(in the rows, 128 means zero)
One turn sends every row of this set to another row. A few are shown first. Where does it send the rows asked after them?
z79: [177 150 119 124 116 116  74 117 107 117 107 138  90 109 130 145 131  92
 144 129 114]
z533: [160 158 120 147 130 116  63 103  92 102  93 114 139 145 148 153 110 113
 117 145  99]
z438: [157 145 119 180 111 135  79 113 105  93 108 127 117 128 170 124 141 112
 150 122 120]
z515: [170 144 112 134 111 117  70 120 104 118 113 136  88 112 127 134 141  91
 140 128 113]
z801: [124 173 123 117 133 138 142 139 109 127 121 126 117 121 143 158 117 119
 148 118 120]
z602: [128 160 124 106 137 123 137 133 113 118 118 144 118 117 148 167 114 117
 152 130 119]
z39: [161 168  99 136  96 134  80 114 112 120 102 126  95 110 136 148 134 112
 140 102 147]
z514: [121 171 117 129 126 145 138 148 104 131 128 118 116 129 134 139 128 114
 137 115 115]
z509: [154 156  95 141  93 132  73 113 111 116 107 136  95 109 134 141 141 111
 136 107 147]
z776: [153 152 116 155 129 118  59 101  89 101 100 117 135 142 148 147 116 115
 115 147  97]
z450: [111 159 114 147 134 122 115 139 124 101 120 103 122 156 121 120 128 141
 118 111 133]
z370: [143 160 102 168 118 122  66 103  95  90  91 117 142 126 153 141 116 137
 116 132 127]
z337: [115 139 131 122 150 104 107 116 130  85 110 146 121 135 135 149 107 146
 129 136 137]
z713: [123 152 141 111 159 112 110 116 125 104 114 129 117 155 132 162 102 132
 132 133 119]
z484: [169 150 143 148 105 145  74 105 113  99  96 149 125 143 163 152 115 100
 133 129 122]
z937: [111 128 103 128 107 120 117 141 111 106 132 164 125 126 131 132 140 109
 122 140 124]
z597: [ 98 140 108 131 118 123 104 141 116 102 139 136 122 140 116 112 139 123
 112 130 121]
z283: [120 165 130 128 148 124 115 133 121 115 121  98 116 170 123 142 118 127
 124 116 115]
z28: [176 164 127 147 100 133  86 116 115 104  96 122 130 157 168 154 125  99
 145 116 122]
z121: [159 152 112 168 106 135  79 110 106 105 111 117 119 152 173 141 144 103
 152 116 115]
z203: [101 129 112 117 119 110  98 131 121  95 136 155 123 138 122 128 133 122
 117 142 123]
z761: [162 164 105 128 100 130  79 110 115 116  97 138  95 105 138 156 128 114
 142 108 149]
z265: [119 128 111 114 117 110 119 134 114 102 127 171 124 121 140 148 129 111
 134 147 122]
z189: [109 123 125 125 148 103  94 115 123  93 126 148 116 156 129 144 123 129
 122 145 118]
z451: [103 129 111 145 134 106  99 126 126  85 123 138 121 146 125 122 131 141
 116 132 135]
z174: [106 136 113 143 136 115  99 131 118 104 133 117 117 170 119 123 137 124
 113 128 115]
z664: [147 168 100 164 116 120  72 106  97  94  89 106 144 131 154 144 116 136
 120 126 127]
z406: [113 158 107 138 113 145 131 151 105 125 133 127 119 132 127 125 139 112
 123 117 119]
z354: [122 170 135 124 151 120 123 128 129 100 107 111 122 145 130 148 103 145
 131 115 135]
z398: [159 163 114 151 127 115  67 106  91 105  96 103 139 149 149 151 115 114
 121 140  97]
z5: [152 170 107 156 117 119  73 105 100  92  84 112 147 130 154 150 108 136
 119 129 129]
z670: [108 175 120 126 135 136 123 142 114 119 131 103 116 138 124 128 126 130
 132 112 119]
z275: [123 142 118 106 128 113 128 129 116 107 120 164 122 116 148 164 119 117
 146 140 125]
z242: [118 168 130  99 146 113 125 128 123 107 119 127 119 128 139 160 108 133
 148 126 122]
z856: [157 153 101 134  96 128  71 108 113 111 103 148  95 104 136 149 133 113
 137 114 149]
z623: [114 178 127 109 143 129 126 134 117 119 125 108 116 136 133 150 114 131
 143 115 118]
z299: [179 161 118 126 115 119  80 122 106 124 106 123  89 114 129 144 132  93
 146 121 113]
z790: [152 139 127 170 111 147  67 100 103 100 111 144 115 138 168 138 134 105
 140 129 117]
z303: [151 156 110 159 129 117  62 105  88 104 101 106 135 147 149 145 121 115
 119 142  96]
z50: [173 162 118 164 102 124  92 123 114  96  96 112 128 141 170 135 135 108
 154 113 123]
z194: [115 149 126  95 140 103 113 122 126  99 122 149 121 130 138 161 111 129
 142 139 123]
z202: [182 161 141 149 105 131  88 120 119  91  87 135 132 135 162 142 115 105
 140 123 127]
z45: [109 134 119 104 129 100 105 126 125  91 126 160 124 128 131 144 121 128
 129 145 126]
z376: [173 155 111 136 111 121  76 124 103 124 112 122  88 116 126 133 142  91
 142 120 112]
z410: [111 139 104 137 107 133 121 149 106 115 136 145 122 132 125 120 144 107
 118 130 118]
z37: [165 144 141 165 111 142  75 109 109  89  98 151 122 121 164 131 121 110
 136 131 124]
z804: [100 158 111 132 124 135 111 143 113 115 139 115 117 145 117 116 137 123
 118 118 118]
z485: [148 162 109 159 118 121  67 101  98  89  86 122 145 125 152 147 108 136
 114 134 129]

z856 -> z299
z602 -> z406
z776 -> z5
Now these:
z597 -> z194
z202 -> z121
z283 -> z451

One turn sends every row of this set to another row. A few are shown first. Where does it send the rows asked after them?
z646: [ 96 137 140 146  95 131  99 117 124 123 117 135 132 131 108 115 111 113
 120 189 127  94 117]
z853: [123 138 118 151 114 130 125 119 120 125  84 132 138 131 118 125 103 130
 148 190 141 109 138]
z572: [102 118 107 139 108 137 114 143 123 130 120 135 101  92 119  97 130 119
 137 130 111 127 128]
z475: [122 117 146 128 115 132  81 117 142 139 101 166 108 113 113 103 134 109
 145 186 138 126 137]
z596: [116 112 140 132  99 129  87 101 123 122 116 131 128 130 105 104 115 118
 102 193 136 101 137]
z733: [123 107 103 109 137 129 113 122 125 120 115 118 100 101 136  88  89 111
 135 159 137 134 123]
z298: [144 121 152 133 110 102 129 102 126 148 127 107 130 116 145 118  99  95
 143 130 150 117 146]
z133: [129 134 129 126 110 105 124 114 110 139 141 133 133  87 163 107  93 115
 144 151 151 130 146]
z347: [140 103 146 171 101 123 121 109 118 132 145 150 115 108 150 113 123 120
 133 125 100 125 121]
z208: [154 106 132 133 134 118 154 110 141 134 105 137  96 106 159 127 116 142
 132 139 133 119 113]
z531: [129 130 140 137 108 116 165 119 136 143 109 127 112  96 140 144 120 140
 140 130 129 116 113]
z567: [129 102 141 123 102 123  88 106 133 131  99 145 119 113 104  97 125 106
 120 195 128 120 149]
z458: [132  98 155 101  99 110 163 111 123 132 124 147 117  97 131 121 118 139
 122 139 128 136 134]
z78: [128 118 163 129 104 123 106 108 128 117 103 158  88 137 121 112 135 124
 167 174 127 101 137]
z181: [160 112 119 138 125 150 132 129 130 145 128 136  93 116 125 105 114 118
 146 151 176 105 127]
z412: [132 128 148 138 105 114 147 114 126 133 140 127 129 103 142 138 116 163
 119 136 154 106 115]
z827: [126 112 135 109 126 127 107 111 131 128 159 141 130 114 142 108  89 110
 148 171 168 118 138]
z389: [148 104 151 121 104 104 154 107 124 120 125 117 123 104 144 120 100 156
 104 153 139 126 120]
z308: [103 131 129 144 115 128 108 117 110 133 108 137 134 119  96 130  99 151
 125 188 135 125 140]
z387: [148 112 167 153 104 133 119  88 128 148 138 119 104 127 154 127 101 111
 136 132 124 120 126]
z403: [108 139 136 155 114 120 102 131 139 121  93 134 123 132 116 110 113 105
 138 185 125 105 103]
z777: [122 130 141 146 131 128  82 126 147 129  94 150 108 131 122 105 125 112
 146 181 145 118 110]
z557: [135 130 138 141 116 132 115 110 128 117  86 141 114 151 130 116 124 123
 164 175 153  95 135]
z816: [144 129 114 157 114 130 145 156 136 145 109 117  94 102 129 114  98 121
 129 167 148 127 131]
z455: [130  98 160 133 111  97  99 113 123 114 109 152  91 120 102 104 126 134
 139 183 108 114 139]
z607: [121 102 125 147 116 113 117 119 110 118 122 132 114 108 136 100 123 123
 119 109 118 151 120]
z881: [117 104 146 138 124 104  91 113 113 121 117 139 113 122  89 115 112 154
 114 181 127 123 138]
z902: [126 111 166 130  88 116 127 118 148 135 142 125 142 119 122 127 102  89
 153 160 139 125 149]
z591: [102 133 135 155  92 122 135 155 132 132 141 128  99 106 118 138 109 133
 115 158 148 138 133]
z76: [149 101 164 167  89 129 112 116 155 124 123  99 114 133 137 120 107 113
 124 158 119 128 130]
z900: [128 113 137 176  99 148  93 131 137 127 144 133 104 117 140 110 134 142
 120 139 123 112 124]
z211: [114 124 123 122 118 125 111 109 105 125 129 127 107  98 158 104  95 134
 123 136 143 159 124]
z474: [142  98 144 114 127 122 146 109 129 136 133 166 106 108 149 122 130 149
 130 131 148 120 128]
z692: [146  76 141 132  91 112 141 106 135  95 143 133  96 109 114 118 110 104
 130 171 131 130 122]
z536: [123  97 142 152 100 107 120 127 135  97 160 128 101 123 120 132 113 134
 102 161 157 131 124]
z691: [143  95 138 117  95 148 143 107 128 130 143 152  92 107 108 116 121 100
 159 153 149 116 127]

z76 -> z902
z387 -> z298
Now these:
z881 -> z455
z591 -> z536
z646 -> z596
z208 -> z531

One turn sends every row of this set to another row. A few are shown first. Where does it send the rows asked after them?
z315: [ 87 115 111 116 168 159 134 110 140 112 128 119 109 141 123 138 144 113]
z606: [125 127 133 127 125 108 134 158 103 118 144 106  97  96 119 132 125 134]
z11: [111 118 120 111 136 136 113 159 108 122 139  90 128 113 100 123 100 135]
z495: [112 146 115 119 116 141 142 131 115 133 128 140 103 147 141 111 152 125]
z167: [121 125  97 144 173 130 105 153 148 105 145 108  94 116 125 115 119 112]
z318: [147 108 132 142 141 134 124 155 120 130 136 108 124 138 138 131 137 158]
z563: [123 152 143 154 131 145 119 138 128 137 134 117  82 123 132 108  97 112]
z863: [102 115 148 101 148 141 137 103 139 117 148 103 109 124 156 151 133 120]
z73: [135 130 119 142 157 166 121 149 147 144 145 124 106 138 154 138 124  91]
z160: [145 130 107 146 133 124 157 130 138 134 138 142  97 130 118 129 102 129]
z395: [128 114 113 125 175 131 130  96 122 120 143 140 123 121 137 147 105 115]
z250: [125 131 140 120 111 132 153 124 130 131 156 122 125 137 159 147 107 119]
z800: [121 141 137 116 123 163 110 154 131 154 131 151  98 118 122 135 120 127]
z760: [115 141 126 127 139 117 147 133 105 136 125  95 138 144 148 124 118 133]
z503: [136 108 112  96 165 125 135 164 141 112 131 126 132 120 122 110 118 127]
z198: [114 121 138 113 126 131 134 153 131 141 132 106 130 115 120 154  80 120]
z810: [127  95 122 141 146 144 110 145 148 118 139 123  81  92 143 121 123 112]
z617: [113 143 103 116 139 156 105 161 120 133 118 122 125 124 103 107 118 129]
z234: [108 134 143 113 141 131 134 159 125 150 130 106 128 110 112 153  96 131]
z396: [126 104 117  98 167 159 112 132 131 136 147 139 104 107 123 155 128 123]
z213: [115 123 119 118 140 137 119 146 112 113 134  91 145 137 110 105 120 145]
z321: [106 115 131 100 157 119 120 111 117 104 141 134 106  94 121 147 113 113]
z566: [102 142 126 114 160 121 127  90 133 107 123 106 116 138 138 115 117 112]
z104: [119 109 116 147 154 114 122 142 163 107 139 102 103 103 123 151 117 116]
z540: [115 136 121 128 125 121 145 127 113 120 121 101 146 149 143 112 124 124]
z873: [108 126 138 150 131 152 153 146 150 132 122 119  97 149 111 124 139 118]
z923: [115 150 106 121 119 153 134 136 117 121 139 137 118 142 132 105 155 122]
z271: [ 95 135 139 127 160 153  96 106 123 119 130 119 100  99 129 137 115 103]
z948: [122 120 130 159 166 117 120 136 152  99 140 101 119 128 140 120 135 111]
z348: [133  99 133 138 147 130 136 124 168 104 148 124 104 110 153 119 119 127]
z980: [120 134 131 115 120 168 110 161 129 147 145 139 105 108 119 146 113 116]
z822: [122 132 127 138 107 153 147 113 136 125 153 141 108 149 129 130 131 110]
z13: [117  90 127 120 166 139 118 112 114 115 125 125 125 139 145 144 143 118]
z382: [115 125 104 116 171 135 106 124 117 126 113 138 109 114  99 126 129 103]
z316: [115 107 122 134 155 137 134 142 148  98 146 125  91 113 138  94 145 108]
z319: [128 129 128 134 107 155 132 122 133 138 160 142  95 130 128 144 103 105]
z538: [102 101 128 104 136 131 126 161 136 118 112  82 107 113 141 128 127 112]
z210: [ 97 125 122  97 167 161  94 115 138 105 136 116 101 128 136 122 120 132]
z25: [121 109 127 122 128 122 127 139 110 121 134  85 145 125 119 133 105 141]
z215: [117 140 127 135 115 171 122 132 129 132 153 145  95 139 118 120 128 101]
z848: [123 134 147 111 120 130 154 131 131 143 150 135 108 138 153 143 102 122]
z830: [114 140 132 109 144 144 128 164 139 112 154  96  99 132 124 110 118 157]
z608: [111 103 137 115 166 143 117 119 146 139 118 109 115 131 128 162 100 110]
z187: [119 139 119 111 158 141 109 105 106 111 142 131 108 111 141 110 154 118]
z404: [138 128 131 121 138 118 102 132 132 112 115 105 131 100 152 106 116 134]
z668: [128 145 127 146 139 132 140 133 141 122 136 143 117 105 124 136 153  89]
z665: [111 153  99 117 146 146 117 154 117 140 117 115 124 126 109 113 127 147]
z959: [117 157 104 123 130 142 140 120 167 119 148 115  92 116 146 137 115 110]

z822 -> z213
z395 -> z13
z318 -> z873
Now these:
z348 -> z948
z760 -> z495
z980 -> z198
z73 -> z538
z187 -> z382

